Here are some points, one per row:
[-0.4 2.4 -1.5 1.4 -0.3 -0.6 -1.3 -0.6 0.2 0.8 0.0 0.4 0.0 -0.6 -1.6
 -0.3 -0.3 0.2 2.4 -1.6 0.4 0.6 -0.3 2.1]
[0.1 0.4 0.2 1.1 0.3 0.7 0.9 -0.9 -2.5 -0.3 1.6 0.2 0.4 0.5 0.7
 1.7 0.6 1.6 0.8 -0.3 -0.4 -1.5 -0.4 -2.1]
[-0.1 0.1 -0.4 0.9 -2.2 -0.8 -1.1 1.5 0.6 -0.3 1.2 -0.1 0.2 -0.8 0.0
 0.3 0.3 -0.4 -0.7 0.0 -0.2 -1.8 -1.3 0.0]
[-0.8 -0.4 0.1 0.8 -1.3 -0.2 -1.5 -1.1 -0.5 0.2 -0.8 0.7 -0.3 -0.4 -0.2
 -0.3 -1.8 0.8 1.5 1.1 3.1 0.7 0.1 0.0]
[-0.6 -0.1 -0.7 0.3 0.2 0.2 -1.0 0.6 -2.3 0.6 0.0 1.3 -0.4 0.5 -1.5
 -1.4 -0.7 -0.4 0.3 -2.0 0.1 -0.1 1.1 0.0]
[0.7 0.7 0.6 0.7 -0.8 -0.3 0.5 -0.2 -0.7 0.4 -0.2 0.0 -0.3 -0.8 -0.2
 -1.7 0.6 -0.5 -0.5 0.1 0.0 -1.1 -0.3 0.0]
[-0.4 0.7 1.6 0.3 2.0 0.1 -0.1 0.5 -1.7 -0.4 -0.5 -0.7 -1.5 -2.3 -0.6
 -0.4 -0.7 -0.6 -1.7 -0.6 -0.6 0.0 -0.4 0.7]
[1.1 0.6 -0.2 -1.7 -0.3 1.8 0.7 0.1 0.0 -0.1 0.5 1.7 -0.4 0.4 1.2
 -1.0 -1.1 0.4 0.8 -0.3 -0.6 2.3 -0.8 0.9]
[1.1 1.8 1.5 -2.5 -0.2 -0.4 -0.2 -1.0 0.2 -0.9 -0.2 -0.7 -0.3 0.6 -0.2
 0.3 -1.1 -0.5 -0.4 -0.8 0.4 0.6 -0.1 -0.3]
[0.3 0.7 0.2 0.6 0.2 -0.2 -0.9 -0.4 1.6 0.0 -0.7 -0.6 -0.5 0.6 0.4
 0.0 0.1 1.3 0.9 1.3 0.4 -2.0 1.0 -1.7]
[-0.5 -0.4 -0.3 0.4 -0.1 1.3 0.4 -0.5 -0.4 0.0 1.6 -2.0 0.6 0.6 -0.4
 0.7 0.1 0.8 0.5 -0.8 0.5 -2.6 -1.0 1.1]
[-1.0 -0.6 -1.7 1.1 1.7 -0.3 -0.2 -0.4 0.9 -0.8 1.4 -0.3 -0.2 0.6 -1.9
 -1.8 0.8 2.3 1.4 -0.5 -0.9 0.4 0.6 -1.4]
[0.5 -0.2 0.4 0.2 0.2 -1.6 -2.1 -0.4 -0.7 0.2 -0.2 1.3 0.3 0.3 0.1
 2.0 0.8 0.5 1.2 -1.4 -0.9 1.5 1.4 1.2]
[0.3 -1.0 1.1 -0.7 -1.6 -1.1 0.0 -0.4 0.3 0.6 -0.1 0.7 -0.5 0.7 -0.1
 -1.5 -1.6 -0.8 0.8 -1.0 0.1 -1.4 0.7 2.0]
[0.8 0.2 -0.2 1.6 -0.3 1.1 1.9 1.0 0.3 0.1 -0.6 0.3 0.2 1.0 -1.4
 0.3 0.7 -1.4 -0.2 -0.2 0.0 1.5 -1.6 1.2]
[-1.4 -1.3 -0.4 -0.7 -0.3 -0.6 -0.5 1.3 -1.4 -0.1 -0.1 -1.8 -2.5 -1.3 0.7
 -0.1 -0.1 0.4 -0.9 -0.8 1.3 0.7 -0.3 0.0]
[1.4 -0.1 -0.6 -1.8 1.4 1.1 0.5 -0.4 -0.4 0.1 0.0 0.3 4.9 -0.1 0.0
 0.8 -0.8 -1.3 0.1 -0.7 1.5 -1.6 0.4 0.0]
[-0.4 -0.5 0.7 0.8 0.6 -0.5 0.2 -0.1 -1.0 -1.1 1.0 1.3 0.1 1.0 -0.1
 -1.2 1.1 1.2 1.8 1.2 0.7 -1.6 0.7 1.1]
[-0.1 0.9 -0.4 0.5 1.0 -1.7 -0.4 0.2 0.0 -1.1 0.3 -1.3 0.0 0.3 0.8
 -0.2 0.3 -0.1 -1.7 0.7 0.7 0.3 1.0 0.4]
[0.8 -1.3 -2.7 -0.6 0.7 -0.1 0.4 -0.3 -0.4 -2.8 -1.5 0.1 -0.6 0.3 0.3
 1.3 -0.8 0.6 -1.4 0.2 0.2 0.4 0.1 1.2]
[-0.2 -1.3 0.9 0.4 -0.8 -1.6 -0.1 -2.7 -0.3 0.2 0.0 -0.5 1.8 0.3 0.5
 -0.3 -0.4 0.0 -2.2 0.8 -0.6 0.2 1.9 -0.4]
[1.2 -0.4 -0.8 0.4 -0.8 -1.0 1.2 0.0 0.7 -0.1 -2.0 0.8 -0.2 1.9 -2.5
 -0.4 1.6 -0.5 0.4 0.1 0.0 -0.2 -1.3 -1.2]
[-1.1 -1.6 0.4 0.0 -1.1 1.1 0.1 0.6 0.6 -1.9 -1.7 0.1 1.2 -0.1 0.1
 0.0 -0.5 -0.2 -0.3 -1.6 -0.5 0.9 0.3 -0.6]
[1.1 1.0 0.3 -0.7 -0.1 -0.1 1.7 0.6 -0.4 0.0 -2.7 -1.1 0.7 2.4 -0.9
 0.0 1.2 -0.4 0.2 -0.6 -0.2 -0.6 -1.7 1.0]
[0.0 1.6 -1.3 -0.4 -1.2 0.1 -1.0 0.9 -1.0 -0.4 -0.2 -0.6 -0.1 -1.7 0.0
 -0.2 -0.3 0.7 -1.1 1.4 -1.1 0.0 0.4 0.5]
[0.3 0.0 0.4 -1.9 0.5 0.9 0.5 0.0 -0.3 -1.2 -0.1 0.7 0.1 0.1 -0.9
 1.0 -1.6 -0.2 -0.2 -0.7 1.0 1.0 -0.1 -0.4]
[1.1 1.6 0.3 1.0 -0.9 0.8 1.0 -0.1 0.4 -0.6 1.2 -2.1 -0.5 -0.8 0.3
 1.1 1.1 -0.4 1.2 0.1 1.4 1.1 1.2 -1.1]
[-0.6 0.0 0.6 1.9 1.2 1.1 -1.3 -0.7 -1.0 -0.5 0.0 0.5 -0.1 0.5 0.5
 -2.2 -1.1 -0.2 1.5 -0.6 -1.7 0.7 0.5 1.2]
[-1.4 1.1 1.7 -0.6 -0.5 -0.3 0.9 -1.1 -0.8 -0.6 1.2 1.1 -0.1 0.5 -0.6
 -0.4 1.4 0.4 -0.4 0.4 -1.8 -0.3 0.2 -1.0]
[-0.5 0.3 0.0 0.2 0.2 -0.5 -0.2 1.8 2.6 -0.2 0.8 0.6 0.7 -1.4 1.6
 -1.4 0.9 1.0 -1.3 0.4 1.2 0.3 -0.4 0.6]
[-1.8 0.1 -0.6 0.3 -0.9 1.8 0.9 -0.9 0.3 2.1 -0.3 -0.7 0.8 -0.2 0.2
 -0.8 0.3 0.0 -0.1 0.6 1.6 0.8 -1.3 -0.6]
[-0.9 -2.8 0.9 -0.2 -1.6 -0.9 -0.7 1.6 0.1 0.5 0.6 -0.1 0.8 -1.2 0.5
 1.5 -0.1 0.3 -0.2 0.3 -2.7 -0.3 0.6 0.2]
[1.0 0.1 -0.4 -0.7 1.0 0.1 0.7 -0.7 -0.4 1.5 -0.3 -0.2 0.0 -0.5 1.4
 -0.7 -1.2 -1.2 0.4 0.9 -0.4 0.7 0.5 -1.2]
[0.1 -0.5 -1.2 0.4 2.3 1.1 0.1 -0.1 1.1 1.0 0.9 -1.1 -0.4 1.6 1.3
 -0.2 -0.4 0.0 0.7 -0.1 -2.0 0.1 -1.9 -1.1]
[0.6 -0.4 0.1 1.7 1.8 0.0 -0.6 -1.1 0.1 0.8 -0.6 -0.1 2.1 -0.1 0.7
 0.1 0.5 1.8 -1.1 0.7 0.1 0.2 2.0 1.8]
[1.4 0.0 1.3 -1.9 0.1 -0.7 1.1 0.5 0.6 0.7 1.3 0.3 0.0 0.0 -1.1
 -0.6 -2.6 0.2 -0.2 -1.3 -0.2 -0.2 -0.1 -0.5]
[-0.4 -1.6 1.7 -0.8 1.0 -0.8 1.1 0.4 0.0 2.2 0.0 1.4 -0.7 1.2 1.3
 1.9 0.3 -1.3 0.3 1.4 0.8 1.2 -0.9 0.5]
[-1.0 1.4 -1.1 0.0 0.7 -0.2 1.0 0.4 -0.5 2.3 -0.6 -1.0 -0.7 -0.4 0.6
 2.6 0.3 -0.6 -0.4 1.2 -0.3 -1.5 0.7 -0.4]
[1.8 0.0 0.6 -0.5 1.2 0.9 0.3 -0.5 2.1 -0.3 -0.4 -1.2 -0.3 -0.8 -0.8
 0.7 1.3 -1.6 0.3 -0.3 -0.8 0.4 0.3 -0.3]
[0.9 -2.1 1.2 -0.4 0.5 -0.9 -0.6 1.1 -0.8 0.2 0.1 -1.5 -0.2 -2.4 -1.5
 -1.0 0.7 0.4 -0.2 1.0 -0.6 0.2 -1.1 0.4]
[-0.5 -0.8 0.1 -0.1 -0.2 2.6 -0.7 -1.2 -0.3 0.2 1.0 1.0 -2.1 -0.6 1.1
 -1.1 1.9 0.9 -0.3 -0.1 0.4 -0.4 -0.4 0.3]
[-0.6 1.1 -2.8 -0.7 1.0 0.5 0.4 0.5 0.7 2.4 -0.3 0.8 -0.1 0.4 0.4
 0.8 0.1 -1.5 -0.1 2.8 0.0 0.2 0.0 0.9]
[-1.6 -0.4 0.7 -0.7 -0.9 -0.5 -1.0 1.0 -0.7 -1.4 1.1 -1.0 0.2 -0.2 0.2
 -0.4 0.9 -1.5 -0.3 0.2 1.4 -0.5 0.1 0.6]
[2.3 -1.0 -0.9 0.0 -0.1 0.7 1.2 0.6 0.6 -0.2 0.2 1.8 -1.3 -0.2 -0.2
 -0.3 -1.5 -1.4 0.0 -1.1 1.0 -1.5 1.0 -1.6]
[-2.0 1.2 -0.2 0.5 0.2 -2.4 -0.8 -1.6 2.3 0.5 -0.1 2.0 -0.4 -0.4 -1.9
 1.1 -1.2 0.2 1.0 0.0 -1.0 -0.3 -0.4 0.2]
[-0.8 -0.6 -0.5 0.1 -2.0 0.2 1.2 0.6 0.6 -0.6 2.4 -1.5 -0.5 1.2 0.2
 0.2 0.3 1.5 0.0 0.5 -0.8 1.1 1.2 0.9]
[-1.3 -0.8 1.2 -0.5 -0.1 0.4 -1.1 1.5 0.8 -0.3 -1.5 0.1 0.1 -0.9 1.0
 -0.1 0.8 0.0 -0.4 -0.6 -0.2 -0.9 1.0 -2.2]
[0.8 0.6 0.6 0.1 0.2 1.6 -0.3 0.0 1.2 0.3 -0.3 -0.7 -0.5 1.2 -1.1
 0.6 0.0 0.5 -1.4 1.9 0.5 1.4 2.0 -0.1]
[0.4 -0.1 -1.4 0.4 -1.6 -1.5 -1.3 1.0 -1.8 0.4 -0.4 -0.2 0.1 -0.5 -0.7
 -0.3 1.3 -1.4 -1.2 -0.3 1.2 1.4 -1.3 -2.2]
[-0.1 1.4 1.5 0.3 0.0 -0.1 -1.3 2.1 0.0 0.0 -0.4 0.4 0.6 -0.4 -0.1
 -0.1 -0.1 0.1 -0.1 0.3 -0.2 -0.8 -1.0 0.2]
[1.1 0.2 0.3 1.1 -0.2 -0.6 0.9 -1.6 -0.4 -0.2 0.8 0.3 0.2 0.6 2.2
 0.7 0.3 1.4 -0.2 -0.2 0.4 0.0 -2.4 -0.5]
[-0.5 -0.4 -1.0 -1.0 0.4 0.2 0.4 -1.2 1.7 -2.0 -2.0 0.7 -0.1 0.0 1.9
 0.7 -0.7 -0.8 0.7 -1.4 -1.6 0.6 -0.1 -0.1]
There is one direction along which these points spread out most. Take the direction at right angles to it along which they spread out most. Go by this last direction. Where along it does each point below lie, from 0 to 99? 50 is the average, and the first point above lies past it. One standard deviation of the points above along it is 16.
[-0.4 2.4 -1.5 1.4 -0.3 -0.6 -1.3 -0.6 0.2 0.8 0.0 0.4 0.0 -0.6 -1.6
 -0.3 -0.3 0.2 2.4 -1.6 0.4 0.6 -0.3 2.1] >> 87
[-0.8 -0.6 -0.5 0.1 -2.0 0.2 1.2 0.6 0.6 -0.6 2.4 -1.5 -0.5 1.2 0.2
 0.2 0.3 1.5 0.0 0.5 -0.8 1.1 1.2 0.9] >> 55
[0.3 -1.0 1.1 -0.7 -1.6 -1.1 0.0 -0.4 0.3 0.6 -0.1 0.7 -0.5 0.7 -0.1
 -1.5 -1.6 -0.8 0.8 -1.0 0.1 -1.4 0.7 2.0] >> 59
[-0.5 0.3 0.0 0.2 0.2 -0.5 -0.2 1.8 2.6 -0.2 0.8 0.6 0.7 -1.4 1.6
 -1.4 0.9 1.0 -1.3 0.4 1.2 0.3 -0.4 0.6] >> 39
[1.4 -0.1 -0.6 -1.8 1.4 1.1 0.5 -0.4 -0.4 0.1 0.0 0.3 4.9 -0.1 0.0
 0.8 -0.8 -1.3 0.1 -0.7 1.5 -1.6 0.4 0.0] >> 43
[-0.4 -1.6 1.7 -0.8 1.0 -0.8 1.1 0.4 0.0 2.2 0.0 1.4 -0.7 1.2 1.3
 1.9 0.3 -1.3 0.3 1.4 0.8 1.2 -0.9 0.5] >> 37
[-0.5 -0.4 -0.3 0.4 -0.1 1.3 0.4 -0.5 -0.4 0.0 1.6 -2.0 0.6 0.6 -0.4
 0.7 0.1 0.8 0.5 -0.8 0.5 -2.6 -1.0 1.1] >> 59
[0.7 0.7 0.6 0.7 -0.8 -0.3 0.5 -0.2 -0.7 0.4 -0.2 0.0 -0.3 -0.8 -0.2
 -1.7 0.6 -0.5 -0.5 0.1 0.0 -1.1 -0.3 0.0] >> 45
[1.1 1.8 1.5 -2.5 -0.2 -0.4 -0.2 -1.0 0.2 -0.9 -0.2 -0.7 -0.3 0.6 -0.2
 0.3 -1.1 -0.5 -0.4 -0.8 0.4 0.6 -0.1 -0.3] >> 39
[-1.6 -0.4 0.7 -0.7 -0.9 -0.5 -1.0 1.0 -0.7 -1.4 1.1 -1.0 0.2 -0.2 0.2
 -0.4 0.9 -1.5 -0.3 0.2 1.4 -0.5 0.1 0.6] >> 30
[1.1 1.6 0.3 1.0 -0.9 0.8 1.0 -0.1 0.4 -0.6 1.2 -2.1 -0.5 -0.8 0.3
 1.1 1.1 -0.4 1.2 0.1 1.4 1.1 1.2 -1.1] >> 42
[1.2 -0.4 -0.8 0.4 -0.8 -1.0 1.2 0.0 0.7 -0.1 -2.0 0.8 -0.2 1.9 -2.5
 -0.4 1.6 -0.5 0.4 0.1 0.0 -0.2 -1.3 -1.2] >> 53
[0.4 -0.1 -1.4 0.4 -1.6 -1.5 -1.3 1.0 -1.8 0.4 -0.4 -0.2 0.1 -0.5 -0.7
 -0.3 1.3 -1.4 -1.2 -0.3 1.2 1.4 -1.3 -2.2] >> 21
[-0.1 0.1 -0.4 0.9 -2.2 -0.8 -1.1 1.5 0.6 -0.3 1.2 -0.1 0.2 -0.8 0.0
 0.3 0.3 -0.4 -0.7 0.0 -0.2 -1.8 -1.3 0.0] >> 36
[1.0 0.1 -0.4 -0.7 1.0 0.1 0.7 -0.7 -0.4 1.5 -0.3 -0.2 0.0 -0.5 1.4
 -0.7 -1.2 -1.2 0.4 0.9 -0.4 0.7 0.5 -1.2] >> 44
